50 stands for zero in the data rows.
Here are some points, one per row:
[52,50,36,50,42,34,42,46,55,61,43,46,52,54,45,45,44,52,47,48,44,37,43,60,65,64,
 73,70,41,49,26,54]
[51,44,49,47,43,47,51,39,47,60,68,64,44,59,59,45,39,41,44,62,44,50,50,38,51,50,
 40,49,50,43,63,64]
[67,37,59,46,47,41,58,78,53,42,48,40,57,48,64,43,84,59,44,47,59,37,37,44,57,52,
 42,48,40,45,55,41]
[54,66,40,35,52,68,53,50,41,43,51,53,57,46,52,68,43,50,73,36,39,41,39,58,42,67,
 48,54,62,54,59,34]
[53,50,20,42,63,55,50,58,50,57,36,36,40,34,46,58,63,47,33,47,35,69,38,69,54,51,
 43,45,61,56,46,60]
[55,35,41,42,37,45,32,45,69,50,68,60,54,57,44,48,64,46,54,43,52,63,47,40,54,39,
 50,48,54,43,61,59]
[49,40,39,51,42,44,52,50,43,60,58,59,45,77,60,45,36,51,44,55,40,34,48,52,54,52,
 45,56,49,55,47,53]
[58,51,50,37,46,50,48,36,57,54,75,67,43,63,45,47,57,35,40,45,58,52,54,39,52,49,
 45,60,53,42,63,49]
[51,67,22,69,44,79,41,63,59,33,25,64,61,68,58,53,58,47,37,69,49,44,37,30,32,35,
 59,70,37,49,29,56]
[45,45,52,59,66,39,37,54,64,27,70,30,57,42,64,43,32,44,38,52,52,49,58,64,45,53,
 38,64,49,61,65,38]
[49,56,47,52,62,39,63,52,49,48,48,48,42,51,40,71,42,49,66,45,47,55,65,41,55,42,
 53,41,56,48,48,30]
[61,63,41,29,53,44,54,55,51,46,59,40,57,42,68,38,68,66,39,44,57,41,60,40,58,52,
 48,31,49,30,68,52]
[35,53,70,51,29,52,59,39,58,56,46,39,48,41,46,68,64,66,37,59,37,42,61,49,41,53,
 47,52,42,61,62,41]
[46,48,59,61,57,37,65,46,56,43,45,39,54,56,46,69,48,43,61,42,43,56,56,49,47,48,
 49,39,60,44,38,49]
[55,26,35,60,46,49,78,48,54,41,30,57,45,56,41,38,43,53,59,46,86,57,56,45,50,61,
 49,45,40,60,57,39]
[44,39,46,46,49,43,46,44,30,52,68,54,56,52,49,50,45,57,44,58,71,59,47,59,36,59,
 63,66,47,37,37,60]
[34,54,43,55,41,46,46,49,72,59,68,52,56,53,47,42,72,67,36,36,52,54,36,59,52,45,
 37,50,44,42,46,59]
[35,45,62,34,46,42,62,43,70,44,34,41,44,45,43,70,61,60,39,61,37,54,60,49,49,50,
 48,66,51,43,56,49]
[45,55,53,44,75,49,43,40,47,59,54,45,43,46,36,35,44,56,83,39,74,49,52,53,54,58,
 54,48,40,45,52,55]
[47,61,39,53,44,54,68,35,59,50,26,40,43,59,60,25,45,58,67,44,66,54,60,55,51,45,
 47,44,33,54,66,40]
[44,42,72,59,42,49,56,47,54,48,55,49,45,42,46,77,60,57,33,48,46,44,65,61,40,52,
 52,46,32,45,67,40]
[53,59,61,60,47,79,50,49,47,43,52,41,40,46,34,43,42,52,51,55,41,44,43,47,61,42,
 65,37,63,52,49,46]
[58,53,55,58,46,40,27,36,48,61,51,46,55,42,44,47,54,43,66,54,71,52,46,61,43,63,
 50,59,46,43,34,49]
[45,37,44,53,67,51,46,42,31,49,61,29,68,52,42,53,48,55,49,64,67,29,46,39,61,35,
 39,81,53,65,50,60]
[36,40,46,49,49,43,49,49,45,59,62,63,48,68,57,45,45,47,50,55,41,47,41,53,63,39,
 47,53,54,44,56,54]
[47,38,74,68,29,54,36,26,53,46,48,41,50,61,56,58,62,65,42,40,37,46,67,52,50,54,
 47,35,36,52,65,50]
[39,36,50,48,37,65,45,58,40,51,40,49,60,38,53,40,60,37,37,44,50,62,53,62,58,63,
 41,37,70,73,36,58]
[38,61,61,50,45,36,49,61,44,30,40,86,56,63,34,42,40,52,40,54,42,53,46,49,49,45,
 48,53,51,53,63,61]
[57,49,62,46,44,74,63,67,44,40,54,39,37,46,47,47,40,51,51,51,46,47,49,58,50,50,
 46,52,64,45,43,52]
[68,56,66,42,45,49,38,52,42,42,40,88,46,48,56,56,58,43,72,33,40,38,62,69,42,42,
 46,37,34,58,36,71]
[53,56,43,31,41,55,52,39,56,54,78,63,44,59,39,51,60,38,37,48,65,50,54,47,50,46,
 48,59,50,47,66,45]
[56,54,43,40,59,46,69,46,51,46,48,37,41,49,52,63,43,60,70,50,28,57,53,42,48,50,
 43,49,52,51,44,53]
[40,86,77,43,48,45,33,61,37,50,34,71,47,56,51,51,54,67,58,44,38,46,55,47,52,39,
 33,51,38,52,48,57]
[50,52,37,44,58,40,59,52,59,42,47,42,42,53,41,73,41,51,67,52,49,56,72,42,55,50,
 47,34,51,50,41,41]
[55,60,60,46,39,75,70,59,39,43,55,38,43,48,49,49,46,50,51,52,47,49,44,56,45,54,
 46,47,59,48,47,48]
[54,56,51,52,49,37,70,43,53,50,46,39,48,48,52,58,50,53,60,54,34,61,53,39,43,52,
 40,46,62,49,38,49]
[39,54,39,65,90,42,56,49,38,32,69,74,48,41,40,32,56,50,54,54,26,42,71,52,52,83,
 50,57,29,31,42,56]
[60,57,46,45,38,32,29,44,48,67,39,44,51,39,48,39,45,48,63,62,43,46,48,60,62,60,
 68,55,46,51,38,45]
[45,55,48,45,58,34,67,48,57,41,46,35,45,54,52,64,48,52,61,54,43,60,65,53,51,53,
 42,42,56,41,29,48]
[59,48,44,49,50,41,66,44,56,50,24,49,44,42,64,35,53,44,59,46,59,53,47,33,43,39,
 67,55,47,60,66,59]
[61,53,60,47,41,78,59,65,49,46,53,39,43,46,47,41,37,52,48,40,45,46,51,54,53,49,
 51,52,63,45,40,53]
[53,50,60,46,44,79,65,66,44,44,53,43,41,43,45,47,41,52,52,51,48,44,49,57,54,45,
 45,57,65,42,44,47]
[29,43,52,56,56,45,45,47,44,63,59,59,55,42,46,47,41,50,56,57,74,36,53,42,37,56,
 52,57,57,49,49,72]
[46,54,41,50,51,51,66,42,52,35,33,43,46,51,61,42,45,53,50,39,82,60,53,63,51,40,
 60,54,37,46,56,51]
[55,61,51,66,29,29,77,55,44,51,49,57,50,38,66,31,52,58,51,45,53,59,34,36,43,55,
 70,33,56,65,38,31]
[32,43,48,42,60,66,55,47,51,42,36,41,48,50,41,53,59,43,50,41,37,58,35,59,62,64,
 37,53,62,74,52,58]
[56,45,75,39,71,69,38,64,48,58,38,38,59,62,55,66,46,29,53,48,45,64,34,43,38,74,
 48,42,45,31,51,52]
[40,50,41,47,61,48,47,46,39,63,63,53,52,33,44,39,53,54,70,57,63,45,46,40,38,58,
 61,57,45,48,52,72]
[49,44,50,34,77,61,33,32,58,36,61,58,51,40,87,40,39,58,44,54,38,80,37,38,59,44,
 57,59,28,70,44,29]
[49,50,38,42,34,75,28,57,56,55,36,63,56,40,47,45,41,53,57,62,47,43,56,57,58,60,
 55,44,68,44,40,32]
[42,48,48,44,56,37,41,60,53,60,61,60,46,57,40,58,62,67,51,44,48,47,25,64,71,22,
 49,38,48,52,65,38]
[58,54,69,50,45,76,57,55,48,49,46,43,40,44,45,39,39,42,37,51,49,44,51,52,63,47,
 60,41,66,45,40,52]
[54,53,41,43,52,34,52,48,40,58,63,51,36,58,43,52,37,54,30,54,48,49,33,52,45,61,
 85,62,43,49,46,58]
[56,60,38,51,62,55,35,38,47,44,33,63,56,44,54,57,50,46,66,58,34,40,32,56,43,67,
 50,39,74,45,60,41]
[46,55,36,48,33,48,28,51,40,41,65,34,54,64,63,53,68,63,37,52,77,50,63,38,45,53,
 48,28,64,44,60,52]
[40,58,49,65,37,53,42,41,34,52,34,30,56,42,76,58,40,45,49,44,60,49,51,46,59,35,
 80,59,38,36,70,61]
[59,35,60,49,49,39,42,86,55,47,52,30,55,57,66,42,75,70,56,33,45,45,39,32,61,52,
 48,52,43,40,54,46]
[53,52,44,49,39,47,51,41,47,57,70,62,39,63,57,49,36,46,35,56,51,45,48,43,54,58,
 34,57,48,49,54,58]
[60,66,41,46,34,39,46,66,48,35,55,54,82,70,30,28,45,44,51,55,21,49,71,60,31,38,
 53,40,41,54,53,72]
[44,39,46,53,52,53,53,47,71,51,49,53,54,33,36,75,46,56,41,44,49,38,77,45,55,47,
 52,39,40,37,70,57]
[53,49,49,51,50,44,26,54,55,56,55,37,40,40,31,44,50,51,87,58,69,56,46,55,37,64,
 52,51,35,61,49,56]
[51,51,67,42,40,71,56,60,49,38,54,38,49,48,42,46,36,57,58,41,40,57,44,49,54,48,
 58,54,63,48,48,50]
[63,54,27,50,44,59,50,70,43,64,43,39,37,36,42,57,57,46,37,38,35,67,44,62,49,56,
 40,48,58,57,51,49]
[49,69,70,50,49,53,37,69,48,31,36,81,46,63,38,55,48,50,45,59,56,53,39,52,60,39,
 41,46,35,48,39,52]
[53,40,39,62,46,41,61,59,72,46,30,47,45,42,61,36,40,45,58,54,76,55,60,47,46,44,
 37,44,44,44,56,61]
[42,43,71,37,43,54,62,44,69,53,42,70,50,34,49,77,56,63,42,46,44,45,59,40,49,49,
 49,58,48,49,37,45]
[47,36,59,43,68,65,46,63,42,83,34,51,68,63,38,47,39,52,29,57,52,50,51,51,38,57,
 62,36,44,52,46,32]
[65,48,46,56,42,36,42,42,41,55,50,49,61,45,42,62,40,45,60,51,61,39,28,62,55,65,
 67,46,32,55,46,54]
[52,45,47,58,54,61,30,36,48,45,33,75,59,43,49,61,44,49,60,61,46,42,38,62,49,62,
 47,47,76,37,51,30]
[56,64,52,57,56,33,50,45,45,57,60,30,84,28,42,45,39,35,45,67,64,54,44,36,75,43,
 32,47,32,66,49,48]
[55,40,46,73,61,49,36,44,25,42,35,65,56,39,28,45,64,50,42,47,52,58,78,32,46,40,
 59,78,57,50,60,46]
[42,48,50,45,48,68,48,55,37,53,41,52,51,40,54,49,56,37,34,38,46,59,49,59,63,74,
 44,40,55,73,40,48]
[54,51,53,46,53,41,71,41,54,48,48,44,50,49,47,60,51,53,58,50,38,60,54,42,39,44,
 45,47,65,55,36,49]
[55,46,55,55,63,51,64,43,44,53,47,49,60,43,42,65,48,57,61,39,46,66,53,42,40,29,
 45,52,57,51,37,49]
[44,49,51,57,44,41,43,58,49,44,43,42,35,40,67,55,44,34,54,45,79,46,61,54,43,39,
 63,66,52,50,67,54]
[74,37,68,37,56,41,58,38,58,41,39,55,39,39,58,49,82,72,29,62,66,34,43,62,39,38,
 49,43,50,50,37,59]
[46,67,52,51,52,34,60,31,59,65,37,45,66,50,40,41,66,34,67,42,66,47,33,60,46,57,
 50,66,60,49,34,45]
[48,49,48,55,77,39,32,56,79,45,61,54,42,39,63,47,31,45,29,34,69,46,59,43,37,48,
 44,49,63,62,51,57]
[60,47,54,60,53,53,61,36,37,42,49,43,46,49,50,68,50,56,63,54,45,67,42,39,41,48,
 42,34,57,51,43,55]
[45,38,41,48,42,36,50,67,38,59,60,58,43,61,65,49,59,32,45,70,42,51,48,62,57,39,
 52,50,48,46,46,47]
[40,46,61,48,72,59,46,63,51,85,32,38,60,71,40,35,43,50,33,60,37,51,50,58,36,61,
 58,35,36,51,50,36]
[50,54,39,50,74,52,44,50,58,43,67,41,57,36,61,45,34,45,41,51,53,43,60,57,41,36,
 38,58,48,71,72,35]
[43,51,52,51,52,54,37,44,78,36,80,33,49,58,65,51,76,36,50,49,47,40,56,46,40,50,
 60,29,45,69,50,44]
[53,43,41,48,39,50,49,41,47,54,70,61,49,66,54,52,33,51,48,48,49,49,46,47,49,49,
 38,59,48,47,62,59]
[53,54,73,73,43,65,56,50,54,46,46,48,55,39,40,38,50,42,48,46,35,53,31,37,53,43,
 67,56,65,46,50,45]
[62,66,54,71,68,37,49,38,32,52,36,41,31,58,38,52,58,45,44,41,53,55,75,42,51,49,
 39,53,63,50,48,35]
[37,51,44,55,37,52,49,43,60,65,66,62,58,56,51,41,68,48,49,55,46,52,42,56,55,38,
 38,46,46,37,61,46]
[40,37,38,53,47,51,54,67,39,68,61,65,51,63,62,52,61,37,51,51,39,41,51,55,65,32,
 56,56,43,48,39,42]
[50,41,40,48,43,38,46,53,45,56,61,56,39,74,63,46,35,47,45,57,35,44,47,51,58,51,
 50,52,48,51,49,58]
[52,41,44,50,43,50,52,42,47,59,66,64,51,66,57,46,38,45,46,52,44,47,47,44,51,46,
 39,61,49,45,57,58]
Along one direction, these points spread out more than along any other. Where along it does each point below lie, from 0 to 99? The average is 50, and the first point in the table lies past the average. One standard deviation of the points above along it is 16.
[54,51,53,46,53,41,71,41,54,48,48,44,50,49,47,60,51,53,58,50,38,60,54,42,39,44,
 45,47,65,55,36,49] 31
[52,45,47,58,54,61,30,36,48,45,33,75,59,43,49,61,44,49,60,61,46,42,38,62,49,62,
 47,47,76,37,51,30] 35
[32,43,48,42,60,66,55,47,51,42,36,41,48,50,41,53,59,43,50,41,37,58,35,59,62,64,
 37,53,62,74,52,58] 27
[57,49,62,46,44,74,63,67,44,40,54,39,37,46,47,47,40,51,51,51,46,47,49,58,50,50,
 46,52,64,45,43,52] 25
[46,67,52,51,52,34,60,31,59,65,37,45,66,50,40,41,66,34,67,42,66,47,33,60,46,57,
 50,66,60,49,34,45] 47
[44,39,46,46,49,43,46,44,30,52,68,54,56,52,49,50,45,57,44,58,71,59,47,59,36,59,
 63,66,47,37,37,60] 71
[36,40,46,49,49,43,49,49,45,59,62,63,48,68,57,45,45,47,50,55,41,47,41,53,63,39,
 47,53,54,44,56,54] 69
[44,39,46,53,52,53,53,47,71,51,49,53,54,33,36,75,46,56,41,44,49,38,77,45,55,47,
 52,39,40,37,70,57] 52
[51,67,22,69,44,79,41,63,59,33,25,64,61,68,58,53,58,47,37,69,49,44,37,30,32,35,
 59,70,37,49,29,56] 51
[40,58,49,65,37,53,42,41,34,52,34,30,56,42,76,58,40,45,49,44,60,49,51,46,59,35,
 80,59,38,36,70,61] 60
[53,54,73,73,43,65,56,50,54,46,46,48,55,39,40,38,50,42,48,46,35,53,31,37,53,43,
 67,56,65,46,50,45] 29
[55,26,35,60,46,49,78,48,54,41,30,57,45,56,41,38,43,53,59,46,86,57,56,45,50,61,
 49,45,40,60,57,39] 52
[53,50,20,42,63,55,50,58,50,57,36,36,40,34,46,58,63,47,33,47,35,69,38,69,54,51,
 43,45,61,56,46,60] 31
[51,44,49,47,43,47,51,39,47,60,68,64,44,59,59,45,39,41,44,62,44,50,50,38,51,50,
 40,49,50,43,63,64] 73
